Named turns come first, each shown by rows before and after it. Which turns, in which order, take the first row of each pair that follows to the second? Write the first one first, as in the answered first pair.
turn somi:
[-15   0  -8   1 -10  -1  17  -5 -22  13   9  17 -29]  ->  [-26   7 -11  10 -11  -5  -2  -8 -30   2  11   7 -21]
[ 12  -8  16  15   4   6 -14 -11  15   4 -10 -12  11]  ->  [ 15  -9  16   9   5   7  -4 -11  18  12 -11  -8   6]
[ -1  -8   8  29 -33 -17 -20 -10 -57  23   3 -23 -22]  ->  [  5  -5  18  42 -19 -22 -35   3 -45  -1   7 -33  -8]
turn sal:
[ -8   1  13  19  -5  13 -23 -11 -22  -4  -5 -13  -6]  ->  [-10   6   9  22  -5   8 -16  -6 -28  -3   4  -5 -20]
[ -4   8  -2  -1   6  -6   5   2  -2 -13   5 -10  -9]  ->  [  1   3   2  -4   4  -2  13   4   0  -5   1  -4 -13]
[ -3  -1  -3  11 -11   1  -2 -18  -9  18   0  -2   5]  ->  [ -5  -1  -2  12 -12  -1  -5 -20 -11  15   3  -4   4]
turn vadur:
[-22   4 -21   6  -2  -9 -36 -11 -30 -21   8 -16  20]  ->  [  6  -5  34  29   3  17 -24  -2 -36  -4 -13  -6  -6]
[-10   6 -24 -31  -1  -1  34 -21 -18  39   9  31 -26]  ->  [-10  17 -23 -11  33 -19 -25  -4  24 -28  19 -19  44]
[ 10   2 -11  -2  11 -19  -1  20  27 -24  23  -2  17]  ->  [ 30  -8  25  10   9   1  19  20  13   0   5  16 -16]
Pairs:
Between the rows of a pair lie 2 to 3 turns.
[ -6  -4   7  16 -14  12 -41 -10   0   0 -16 -23  12]  ->  [  2  -9   7   2 -26  21   1 -11 -11  33 -19   8 -23]
somi then vadur
[  8  -3  13  24  -5  21 -12   6 -24  20  -4   6 -31]  ->  [ -9  13 -28  10   0  -7   2  19 -18  -2  26  10 -26]
vadur then somi then sal
[ -5   0  16  14 -28  12   6 -15 -47  13  -3   0 -42]  ->  [-22  15 -29  -3 -21 -18  22  -1 -35 -10  25   4 -33]
vadur then sal
[ -6  -7  25  17   2  11 -10   2 -13  21 -11  17 -36]  ->  [-10  -1  17  24  17   0 -39  13   8 -17  -3  -8   4]
vadur then vadur
[ 26   1  21  -4   4   3   8   9  16  -7 -14   3  11]  ->  [  9   6 -13 -17   1 -13   2   5  18 -14  -1   2  26]
vadur then vadur
[-12   8  -7   9  -9 -13  16   3  -7   6  21   2 -19]  ->  [ -4   7  12  20  -5  -6  11   7 -10   3  15  -3 -22]
somi then vadur then vadur
[  1  -1  44  24 -12  19 -12   3 -14   1 -21 -14   0]  ->  [-25  10  -4   7 -12  -6 -27  -2  -3 -20  -1 -26  31]
vadur then vadur
[ 18  11   6  -3  15  -5  40  29  31 -11   8  13  -6]  ->  [ 11  13  -7  -7  15 -10  37  28  33 -18  13   9   3]
vadur then vadur
[ 16 -18  32  -3  15  23 -10  -8  35  14 -32  -9  21]  ->  [-10 -16 -20 -37  -5  10   8 -28  25  37 -17   9  16]
somi then vadur
[-23   8 -11   5   2   1  -7  -5 -22  22 -15   8 -19]  ->  [-10  13  -9   3  12  -5  19  13  -9  14  -8  20 -26]
vadur then sal then sal
[ 31  -7  36  24  -3  20   4   4   4  16 -24   7 -35]  ->  [ -5  -3  -8  11 -32  12 -10 -22 -26  31 -16   7 -40]
sal then sal then vadur
[ -9   4   9  46  -3   3   8  11 -20  -7   8  -4  -5]  ->  [-20   7 -10  43  -2  -6   1   6 -17 -16  16  -9   8]
vadur then vadur
[ -3  13  -8   9  10 -16  -3  16  16 -33  10  -8   8]  ->  [ -2   0   8  11 -12   6  14  -2 -22  12  -2  14 -36]
vadur then somi then somi
[21  5 33  2 25 15 -6  2  3  2  1 -5 21]  ->  [ -6  12 -17 -21  17  -4  -9  -6   3  -5  17  -5  36]
vadur then vadur
[  1   5  38  15  -7   7   7   9 -26  18  -8   4 -40]  ->  [-38  18 -29  -5 -15 -23 -17  -7 -30   2  15  -7  -9]
somi then vadur
[  1  17  17  25  11 -10  -9  28  -4 -31  12  -6   4]  ->  [-23  19 -20  10  -5 -21  -6  12 -18 -21  24   1  -2]
vadur then somi then vadur
[ -4  23  -8 -10  35 -18   3  16   5 -35  18   7  12]  ->  [-15  21 -31 -25  20 -20  13   4  -5 -16  19  17   4]
vadur then somi then vadur
[ 18  -5  14   2   7   7  10   2  11   4 -12   6  11]  ->  [  1   7 -11  -1   8  -9  -2   5   7 -15   5  -4  21]
vadur then vadur then sal
[  2   9  26  33  18   2 -10  11 -13  -7  10 -17   7]  ->  [-18  10   3  21  -4  -1  -2  -2 -37  13  16  -2 -14]
vadur then somi
[  4  13   2   0  13  -1 -30 -11 -10 -20  -6 -47  21]  ->  [ 39   5  22 -11  28   7  15   7  23  -9 -14 -24  11]
somi then somi
[ -8  -7  -6  -7 -20  15   5 -16 -13  22 -14   4  -4]  ->  [-23  11 -23   2  -8  -7  -8  -1 -12 -15   9  -9   9]
vadur then sal
[ 24   2  28  -1  -4   9   5  26 -20  12  -8  41 -11]  ->  [ 17   9  20   4  13  -5 -27  32   3 -27  -1  14  31]
vadur then vadur
[-24   6 -38   2 -14 -16   2   1  -4  23   9   3   5]  ->  [  1   8  20  44   8  -5  -9  24   1  -1  -1 -11  -1]
somi then vadur then sal
[ -8  21 -21  -5  -1  -5  11  -3  -7  -8  11  -2  -6]  ->  [ 15  13   8  -1   7   7  25   6   7  -1  -4   4 -15]
vadur then somi then somi
[-23  -5 -25 -11 -14 -15 -26 -22   9 -13   4 -24  39]  ->  [-15 -15 -12 -18 -34   3  14 -33 -21  33  -5  12 -12]
vadur then vadur
[ 10 -10   4  14  13  16  18  -6  16  -6 -14   0  14]  ->  [  6 -10   4  11   1  21  26 -14  -3  10 -14   7  -5]
sal then vadur
[  3   4  15   4  -1   1  10  10  -3   9  -7  -3 -22]  ->  [ -1   7  -2  -3   7  -9  -4  12  18 -11   0 -15   9]
vadur then sal then vadur
[  1   2 -10 -20   8  -8 -12  -1  20  -6  -6  -4  32]  ->  [ 20  -7  21 -15   9   9   8   4  19  11 -19  10   9]
somi then vadur
[ -9   4 -11  -8 -12  -5   4  -8 -16  10   6   7 -18]  ->  [  4  10  10  13   9  -8   2  13  -7 -17  13   1 -16]
vadur then sal then vadur
[ 17  12  23  10  12   5  -3 -21 -35   1  -1  16 -18]  ->  [ 14   8  25  10  11   6 -24 -31 -30  -1  -8   1   1]
sal then sal then sal
[  5  -2  -1  12  -9  -3  12   4 -23  10  16  27 -32]  ->  [ 11   3  -5  13  15 -17  -1  25  13 -28  25  11   3]
vadur then sal then vadur
[-10  -8 -10  -7 -17  14  15 -17  -2  26  -6  11   3]  ->  [  8 -11  22   5  -5  22  15  -3  14  16 -15   7   5]
vadur then somi then vadur
[ 23   3   9   4  15  -2  21  25   7   3   5  -1 -14]  ->  [22 -9  5 -9  5  8 19  6  7 26 -7  0 -9]
sal then somi
[ 28  -6  32   0  28   9  15  17  31  -7 -12   5  18]  ->  [-14  -3 -42 -36  -3 -10  17 -12  12  14   4  14  19]
somi then vadur then somi
[  0   7  -3  -3  -9  -7  11  -5  17  11  -5  12 -14]  ->  [ -6   5  -6  -5 -14  -6  -1 -14  11  15 -10   5  -9]
somi then sal
[-24  13 -36   1 -20 -20  24  -3 -40  10  24  20 -41]  ->  [ 18   3  46  45   6   6  12  19 -28  -1  -4   7 -45]
vadur then vadur
[ 22   8  13 -11  13  -2  17  18  19  -1  -1   7  -5]  ->  [ 20  -4   8 -23   0   8   2  -4  18  18 -18   1  11]
somi then sal
[-16   4 -20 -18 -19  -9  -1 -12 -18   8   3   1   1]  ->  [ 13   4  21  -1  12   2  -6  11  13 -17  -8  -9  20]
vadur then somi
[ 27 -15  -4 -11  17   4  32   9  30   4  -6  15   8]  ->  [ 32 -21   8  -8  16  15  17   1  30  11 -19   6  14]
vadur then sal then vadur
[ -6   2   7  -6  15  -5 -37   5  31  -3  -3 -13  33]  ->  [ 11  -7  14 -25  14   3   1   9  42  20 -11  11  16]
somi then somi
[ 29  -7  20  13   6   6  13  -4   8   9 -13   3   5]  ->  [ 15 -10   4   5 -11   6   8 -19 -12  27 -12   7  -2]
somi then somi
[-39  12  -2  11 -14  -4 -23  -1 -29 -21 -11  -7  -1]  ->  [-34   9   3  11 -21   1  -9  -4 -37  -4 -14   3 -18]
vadur then vadur
[-13   0 -27 -21  -7  -8  19  -6  -1   7  10   8  -8]  ->  [-20   7 -25  -7  -4 -15  -8  -5  -4 -14  15 -10   6]
somi then somi
[ 15   7   7   0   7   2  28  14  -8 -11   5  15 -26]  ->  [ 21   5  14   0  18   5  20  20  12 -23   1   7  -5]
vadur then vadur then sal
[ -4  -5   8  14  -3   6 -15  -5   3  -7  -2 -13   6]  ->  [-13  -3 -18  -3  -7  -2  -8  -7   8  -6   7  -7   9]
somi then vadur then vadur
[ 17 -13   1  13   8 -19  -3  24  24 -26  15  -3  11]  ->  [ 25 -16   5   8   9 -17  11  26  25 -19  13   6   0]
sal then sal
[  8 -18  15  -9  -9  20   6 -18  -1  19 -25   8   3]  ->  [ -6  -7   8   7  -4   9 -29 -14  -8 -13 -14 -21  22]
somi then sal then somi
[-17  -6 -31   4  -2 -10   0  -7 -22  -7  10   0  -9]  ->  [  8  -5  -9  12  22 -11   9  17  10 -25   9  -3   0]
somi then somi then somi
[-28   4  -1  19 -13  -2   3   0 -54  -1  -2  -9 -17]  ->  [-32   8 -31   1  -4 -20  -4   3 -29 -22  10 -20  17]
sal then vadur
[  3 -17 -16 -17   2   1   7  -5   4  27  -6  14  12]  ->  [ 12 -18   8   1  11   7 -16   0   8  13 -16  -4  24]
sal then vadur
[ -3   6   4  -8   4 -23 -37   6  12  -9  -4 -18  38]  ->  [ 11  -7  37  -2 -13   2 -11  -1 -21  34 -23   8 -12]
vadur then somi
[  2  17  -2  19  12 -19  29  21  -7 -16  34  14 -35]  ->  [ -7  16 -12  15   2 -19  27  13 -19  -7  35  17 -41]
somi then somi
[ 27 -24  21   2  11 -12  21   7  38 -13 -23   7  12]  ->  [  7 -29  -8 -18 -21  -8  28 -22   3  25 -25  20 -10]
somi then somi
[  9  -5  34  28  17   7 -20   2  -1 -17 -11  -9  -9]  ->  [-19   2  -2  21   4  -6 -36 -10 -16 -22   3 -17   0]
vadur then somi then vadur
[-17   1 -18  -9  -6   0   0  -4 -21  12   6  11 -21]  ->  [-11   2  10  17   9   4 -30   7 -15 -14  -1 -12  -4]
somi then vadur
[  2   5   1 -12  19 -24 -12  20  25 -38  10 -35  50]  ->  [-18   1 -45 -48 -16 -26  34  -6 -11  16  17   8   4]
vadur then vadur
[ -5   4   2  11   6  -5 -21  -4 -11  -7   1 -12   7]  ->  [  5  -2  -4  -8   5  -2  17  -2  -2  15   4  11 -14]
somi then somi then vadur
[-13 -20 -10 -46 -22  10  -2 -22  22  30 -18  13  17]  ->  [  4 -19  12 -34  -2  13 -16  -8  43   8 -22  -2  39]
vadur then somi
[-14  -1 -23 -15  12 -10 -17   1  15 -23   5 -19  38]  ->  [ 13 -11  40  17  14  19 -20   4   4  -7 -20 -20  12]
vadur then sal
[ -7   2 -48 -38 -12 -25  38 -15  15  20   7  29   4]  ->  [ 34 -13  13 -24  12  -2  16  -5  57   8 -22  11  37]
sal then vadur then somi
[  2   6 -18  -7  11 -10   1 -11  33  -4   5 -12  20]  ->  [17  0  8  1 15  4 11 -7 38  5 -5 -8  7]
somi then somi then vadur
[ -3  -7  -9 -13 -10   3  13 -10  -1  14   4  11  -4]  ->  [ 13 -11  24   3   0  12   6  -1   6   5  -5   4  -1]
vadur then vadur
[-13  -8 -15  -6 -12  12 -17 -26  -6  10 -17 -17  21]  ->  [ -8  -5   9  18  -5  17 -24 -14 -20   0 -17 -22   8]
somi then vadur then sal
[-12   7 -21  -8 -18  -5   1   4  -2  14  21  -6  12]  ->  [ 15   3  21   6  -2   8   1  18  15   6   8 -10  14]
vadur then somi
[  1 -18 -10 -12 -17  10   7 -10  -5  43 -17   9 -19]  ->  [  8 -11 -19 -13  12  -8 -14  10  38  -4  -7 -12  31]
vadur then somi then somi
